In the rows, zero is written as 128.
One hidden turn or mirror swaps the rows below in pairs. Which row is each named row swapped with?
The rows were stretched afterwards, more along some directions than others.
K177: [101 116 113 155 147 100 120  91 127 146 120 130 122 107 122 141 120 113]
K221: [124 152 112 113 150 139 115 115 133 144 117 123 151 112 182 103 153 141]
K43: [128 146 107 136 150 106 140 105 155 118 143 125 147 124 131 121 170 104]
K961: [106 140 120 143 135 136 122 120 148 139 108 120  95 128 138 119 100 136]
K332: [120 119 112 162 171 129 144  85 144 138  99 154 122 149 144 118 135 134]
K747: [111 126 122 125 139 123 120 106 146 168 104 120 105 114 148 124 104 137]
K152: [134 125 128 138 119 136 118 104 101 124 127 134 111  85 128 116 127  92]
K812: [122 140 125 138 134 105 129 118 156 102 150 136 114 141  96 141 138 123]
K748: [121 137 121 142 139 112 128 120 157 100 152 131 106 141  92 147 135 124]
K413: [144 135 116 132 128 131 125 133 120 145 135 152 114 127 145 106 160 147]
K921: [144 129 145 150 140 133 113 113 131 139 119 120  86 123 133 118 159 123]
K995: [126 104 132 120 160 111 118  92 141 187  97 134 126 124 163 128 146 138]
K836: [144 120 143 137 123 106 149  96 108 144 114 173 123 115 128  98 126  94]
K379: [164 129 134 132 102 183 156 130 106 104 124 121 151 136 150 115 158 116]
K858: [155 121 149 116 149 131 125 136 122 117 132 124 110 120 128 134 146 111]
K149: [144 117 129 161 125 131 144  85 120 135  97 106 115  99 128 122 154 115]
K3: [146 139 107 179 134 158 149 136 133 103 156 108 120 134 131 126 158 123]
K425: [104 124  93 123 139 102 120 108 143 161 121 150 130 126 135 121 121 137]
K311: [151 119 131 138 113 190 154 128  90 106 116 109 161 126 155 119 142 109]
K664: [150 105 127  81  92 153 141 115 130 114 147 117 166 117 127 137 117 109]
K832: [148 106 124  73  95 153 140 123 131 116 153 122 171 124 129 137 118 114]
K449: [142 131 126  94 112 152 130 125 149 101 138  97 157 116 140 153 171 128]
K585: [135 106 121 164 160 139 149  84 138 143 102 150 115 136 141 128 129 133]
K399: [132 130 125 164 131 139 116 114 101 119 150 121 103  83 119 129 130  98]
K238: [147  94 125 103  90 140 146 115 144 121 164 127 134 132 106 126  82 107]
K559: [124 118 109 161 163 136 148  93 131 139  98 159 123 154 138 115 121 137]
K560: [101 127 108 137 147  93 113  99 138 163 123 135 119 117 134 130 135 144]
K586: [130 144 118 138 141 107 139 113 143  99 151 118 138 127 106 139 159  97]
K4: [152 100 102 146 134 155 160  99 129 142 134 160 125 131 131 115  92 105]
K796: [118 143 101 149 156 137 143 114 140 121 100 154 131 166 142 106 133 146]
K766: [105 118 124 149 137 121 136  90 138 117 120 105 148 121 124 148 137  88]
K333: [145 111 131 134 117 194 153 119  89 116 118 106 162 116 158 125 114 112]
K83: [143 106 124  90 133 120 128 125 160 163 127 120 111 159 122 139 114 169]
K723: [149 117 138 105 113 137 140 101 169 139 149 157 105 139 128 117 107 140]
K552: [141 106 129 135  95 144 149 112 148 122 166 118 111 125 103 124  87 100]
K499: [131 100 124  84 138 122 119 142 162 156 140 123 119 170 119 140 105 177]
K634: [132 104 120 171 159 133 129  88 112 160  99 135  83  85 131 140 128 118]
K263: [139 148 130 122 129 146 137 115 162 105 122  87 139 114 153 142 199 129]
K217: [139 121 124 113 105 138 130 100 135 116 158 138 155 140 128 108 125 108]
K282: [154 119 134 128 100 194 156 125 101 106 126 105 161 133 153 118 140 110]
K407: [137 124 132 108 117 124 129 115 165 121 158 156 108 144 104 137 109 139]
K151: [143 129 140 105 154 131 125 140 119 113 123 122 123 129 116 142 146 108]
K979: [137 130 119 123 106 134 122 113 105 118 143 138 137 108 125 110 128  99]
K308: [123 158 121 130 160 119 108 111 139 145 110 122 119 111 168 101 158 139]
K222: [127 157 122 129 152 123 106 121 140 140 124 124 115 111 161 102 160 140]
K593: [113 129 128 122 132 129 120 113 141 161 102 116 110 118 155 115 102 136]

K995 swaps with K921
K399 swaps with K425
K559 swaps with K311
K586 swaps with K238

